Turns, then the turns between two rows, first turn first; the first pair answered
J_886 (before -> after):
[-22  13   9 -12  33  31 -10 -32   3 -32] -> [ 24   9   7 -35  43 -21   9  22  14   7]
[-21  -2   8  18  12 -21  35  43  -7 -38] -> [-13 -16  -3  39   5 -22   6   1  26  54]
[  5  15   7  11  14   9   1  29   4 -73] -> [ 38  -4  -6  18  12 -22 -17  16  44  46]
[-13 -16  13 -26  11  19   2 -74   4 -62] -> [ 51 -23   8 -58  25 -51  29   0  22  -9]
J_825 (before -> after):
[ -2 -11  14   1  -5  28  -7  34 -25  14] -> [ 23 -22   1 -14  11 -30  22  -1  -3 -24]
[-18 -13  -5   0  -1   7 -11 -38  -4 -14] -> [-21 -14   2 -12  -9  23 -14 -27  -4  -7]
[  7   6  -3 -15   3  31 -11  15  -8 -17] -> [ 14   8  -8  -4  17  -4   0 -10  -6 -35]
J_585 (before -> after):
[  7 -12 -12  18   2  -9 -16 -50  21  36] -> [  4  -5   0 -23   0   1  17  -6  -2 -66]
[  1   3  -8  27 -10   9 -29 -27  21  89] -> [-23  23   4  14   9   4  15 -20 -21 -94]
[ -4  13 -15   4  -5  -2 -10 -14   9 -34] -> [ 11   5 -11 -22 -19   9 -12  17  20   5]
J_301 (before -> after):
[ 29 -17   0 -23  10   0  10 -41  48  14] -> [ 10   1  -4  34  25  -8  -8 -51  24  30]
[  4   7  -7   9   7 -12   8  11   1 -13] -> [  7   6  -8   7   8 -12   5  14   1 -14]
[ 16  -4  13 -31  10 -24  -2  11   2 -35] -> [ 13  -4   6 -12  17 -37  -5 -16   4 -31]
Then:
Each pair is 2 to 3 turns apart.
[ -7   3   5   8  30  -5   3  12 -25 -19] -> [  6 -14   2 -34  14   5  13   5   0 -22] => J_825 J_301
[21 -1  2 -7 -7  0 -4 18  7 39] -> [  1  -2  -3  -8  -7   7   5 -31   3 -35] => J_886 J_301 J_825
[-16   9   9  20  -4  29 -19  34 -27  25] -> [ 11 -23  -3 -33 -21  14  -4 -18  25  33] => J_585 J_825 J_886
[  6  -8   6 -35 -29   7   8 -14  17 -14] -> [  6  -1   5 -22 -13 -15  20 -13   6 -37] => J_886 J_585 J_886
[  5 -15   8  23   1  20 -22  14 -17  50] -> [ -2 -30   7 -24 -19  46  -3 -16  -3 -24] => J_301 J_301 J_886
[ -4   2   8 -48 -43  26   0   7  20  24] -> [  1  -5  -4 -39 -34  -8   9 -41  35  11] => J_886 J_886 J_301
[ 14  -5  -1 -34  -6  19   7  71  -7   6] -> [-26  -5 -19  38   2  27 -30 -54   1  15] => J_825 J_585 J_886
[  6 -10  19 -24 -16   4   5  -7   0 -21] -> [  3  -1  12  22  -2 -13 -12 -15  -4  23] => J_886 J_301 J_301
[ -9   6   6   4   5 -14  13  39 -30 -42] -> [-19  11   2  37  14 -18  -1   3 -33 -30] => J_825 J_585 J_585
[  5   0  14 -16 -16  27  -5  27  11  39] -> [-22   3  15   2 -19  51 -14  -2   0  10] => J_886 J_585 J_301
[  9   5   0  -2   2 -15   5 -45  12  -8] -> [ 12   5   0  -6   4 -21   8 -39  12  -9] => J_585 J_301
[-12   7  17 -30 -24  55  -9  62   5  -2] -> [ 13  -2 -21  19  15 -54   4 -50  42  12] => J_825 J_886
[  0  -1   3 -34 -40  16 -18  25   9 -15] -> [ 14  11  -5  -8  -9 -40  -1  21   2 -38] => J_886 J_585 J_886
[-24  -6   0 -14 -16  34   2 -34  -2 -55] -> [-28  -8  -9  13 -10  26 -12 -62   3 -14] => J_585 J_585
[ -4   8 -16   6  14 -15   8  -1   6 -42] -> [-11  -1  -9  -6 -12  39 -16  18  12  19] => J_585 J_585 J_825
[ -4 -21 -23 -22  -9  26   3   4  12  22] -> [ -2  -7 -33  17  21 -24  10 -14   0   2] => J_886 J_886 J_825
[ -6  -3  13 -20 -11  37   0   9 -19 -25] -> [  3 -13  -3   1  -8  16 -13 -40   5  28] => J_301 J_585 J_301
[-20  17  11  41 -10  58 -51  16   0  57] -> [ 38  -8 -14 -10  19 -62  21 -46  45 -34] => J_301 J_825
[-28  48   7  53  -6 -13   7  45 -14  -9] -> [-12  45   1  53   1 -39  13  42  -5   2] => J_585 J_825 J_825
[ 15  13   5 -28  -1 -36  24  35 -45 -11] -> [  2  19  -2   1  12 -47  21   0 -50 -27] => J_585 J_585
[-26 -14  18  10 -21  17  -6  37 -13 -26] -> [  5 -29   3  -3 -25 -18  -7  19  24  38] => J_825 J_585
[  9  30  11  42  -1  21   1  14 -41   1] -> [  3  22   1  42  -2  16   4 -36 -29 -22] => J_301 J_886 J_585
[ -2  -8  11  19   9 -15 -11 -28  -5  30] -> [ 22 -22  15 -34  -2 -16  12   4   5  11] => J_301 J_825
[-19 -10  25 -12 -42  25  -8 -58  11  -8] -> [  5 -10  14  14 -20 -31  -6 -66  18  32] => J_585 J_886 J_585
[ 18  -7 -14  29  21 -38  -3  17 -11  38] -> [ 32 -27 -12 -29  -4 -15   6  20  14  40] => J_825 J_301
[-36  -7  14   3 -22  60 -22   1  -8 -13] -> [-18 -16  -3   3  -5  -5   4 -55  11 -51] => J_301 J_825
[-34  24   7  36   6  13  -5  21 -29   6] -> [-31  19   5  43   5  13 -11  15 -19  27] => J_886 J_886
[ -9   7   6  26   3  14  -2   3 -13   0] -> [19 -5  1 -5 -3 -6 11  6 12 20] => J_301 J_825 J_585
[-23  12  -3  56  12 -29 -45 -38  -4  13] -> [  3 -27  -1 -43 -34   3 -29 -38  45  19] => J_825 J_301
[ 35  -6  14   9  -7 -31   4  13 -11  18] -> [ 35  -9  12  -1  -6 -36  11  12 -10  -2] => J_585 J_585 J_301
[ -5  27   1   8   4  30  -2 -48  15 -51] -> [ 43  24  -3  -9  21 -39  27   5  24 -29] => J_886 J_585 J_585
[-17   3  -9   1 -18  38   1  12 -19   5] -> [  8  -7 -10 -29 -22  17  18  17   2  12] => J_301 J_886
[ 32   8 -12 -38  -4 -23  14  15  27 -13] -> [  3  18 -10  18  -7  13 -30   0  14  49] => J_585 J_825
[-16 -17   8   7 -26  48 -28 -13  11  64] -> [ -2  -9 -10  47  11 -36  -9 -61  13  35] => J_825 J_301
[ 12   5 -23  15  -1 -25  -1 -30  28  51] -> [ -9  11  -2 -34 -19  30  17  20   0 -47] => J_301 J_886 J_825
[ -3 -28 -10 -46  10 -24   0  15  10   1] -> [ -2 -21 -17 -20  25 -44  -1  -6   8   2] => J_585 J_886 J_886
[  8   2   8 -23 -17  11   1  56  -6  24] -> [ 27  -5  -3 -33  -3 -35  23  29  10  -7] => J_825 J_825 J_825
[-33  10  23  28   2  24  -8  -4 -25  -4] -> [ -2  -6  14 -16   4 -19  24 -12  -1 -44] => J_301 J_825
[ 20  -2  -7 -15  10 -34  18 -30  19 -19] -> [  3  17  -4  30  24 -36   7 -20  -7 -20] => J_301 J_886
[-12  13   2  22 -41  45 -41   7  12  69] -> [-31  29  -1  68 -20  28 -42 -21  -9  37] => J_825 J_585 J_825
[-25  37  18  28   4  -7  22  71 -36 -25] -> [-24  28   5  36  17 -40  35   4 -20 -66] => J_825 J_585 J_585
[-17 -21  -5   4   2  20  16 -20  -6  19] -> [ -4 -12  -9  16  19 -12  24   1 -20  18] => J_585 J_886 J_825
[ -8  -4  11  19  15 -12  13 -23   7  -3] -> [  0  -9  10  12   7 -11   9 -13  15  28] => J_585 J_585
[-13  13  13  25  -7  12  -8 -10 -14  45] -> [ 10  -3   1  -2  -5 -24  16 -44  17  24] => J_825 J_301
[  9 -16 -22 -19  18 -40   2  13  -2  55] -> [ -9 -23  -6 -51 -10  24  -3  32  -9  32] => J_886 J_585 J_886
[-28   8  -1  -1   1  27  -4 -38 -13  -5] -> [ -1   0  -7 -22  10 -14  23 -33  -1 -26] => J_301 J_585 J_825
[ 14 -22 -17 -23   1 -24  23 -46  26 -32] -> [ -5  -1 -19  43  23 -36   1 -50   1  -1] => J_886 J_301
[-20  23  -8  42  18 -27  -5 -29 -11 -12] -> [-14  23   4   4  11 -12  14  17 -19 -57] => J_585 J_585 J_585
[ -5  15  25 -12  10  12   4  58 -26 -25] -> [ -4   4   6  -7  19 -17  14 -29  -3 -63] => J_301 J_585 J_585
[-11 -23   2 -17 -28  44  -8  -7  20  35] -> [ -3 -27  -3 -35 -18  10  22 -26  23 -35] => J_886 J_301
[ -9   7  13   5   0  18 -15  36 -21   3] -> [ -9  -2   6 -14  -1   5   2   0  -9 -46] => J_301 J_585 J_585
[ -4  -8  11 -25 -24  -4   0 -25  10 -28] -> [  5  -8  15 -39 -29   3   3  10   9 -12] => J_301 J_585
[ -3 -20   0  -6  -2 -14   0  -4  21  16] -> [-9 -6  9  3  2 -4  2 32 -3 -2] => J_585 J_825 J_886
[ 24   1 -10   3  10 -37  -4 -38  17  32] -> [ 11   3   5 -12 -10  22 -21   7   6  62] => J_825 J_301
[ 20  -5 -11  -8   9 -40  26 -35  10 -60] -> [ -9  23  -3  55  26 -26   2 -13 -29 -43] => J_886 J_301 J_886
[  3 -11  -4 -42  -8  -2  42 -44   9 -37] -> [ 11  20   8   3  20 -32  40  47 -36  -4] => J_825 J_886
[ 28 -17  -1 -48 -11  -6  18  26  33  53] -> [ 13 -22 -13 -34   1 -26  33 -52  37 -23] => J_585 J_825 J_825
[  1  22   7   3  39 -56  38  16 -28 -29] -> [ -3  21  -1  30  44 -65  23 -13 -21   6] => J_585 J_585
[  1  10   1  50  21 -29   2   9 -25   8] -> [-10   1   4  40   0  17 -20   5 -17  44] => J_301 J_886
[-16  -3   7  10  16 -22  -3 -28 -15 -54] -> [ 10   4  14   9  19 -40  -9  45 -17  21] => J_886 J_301 J_301
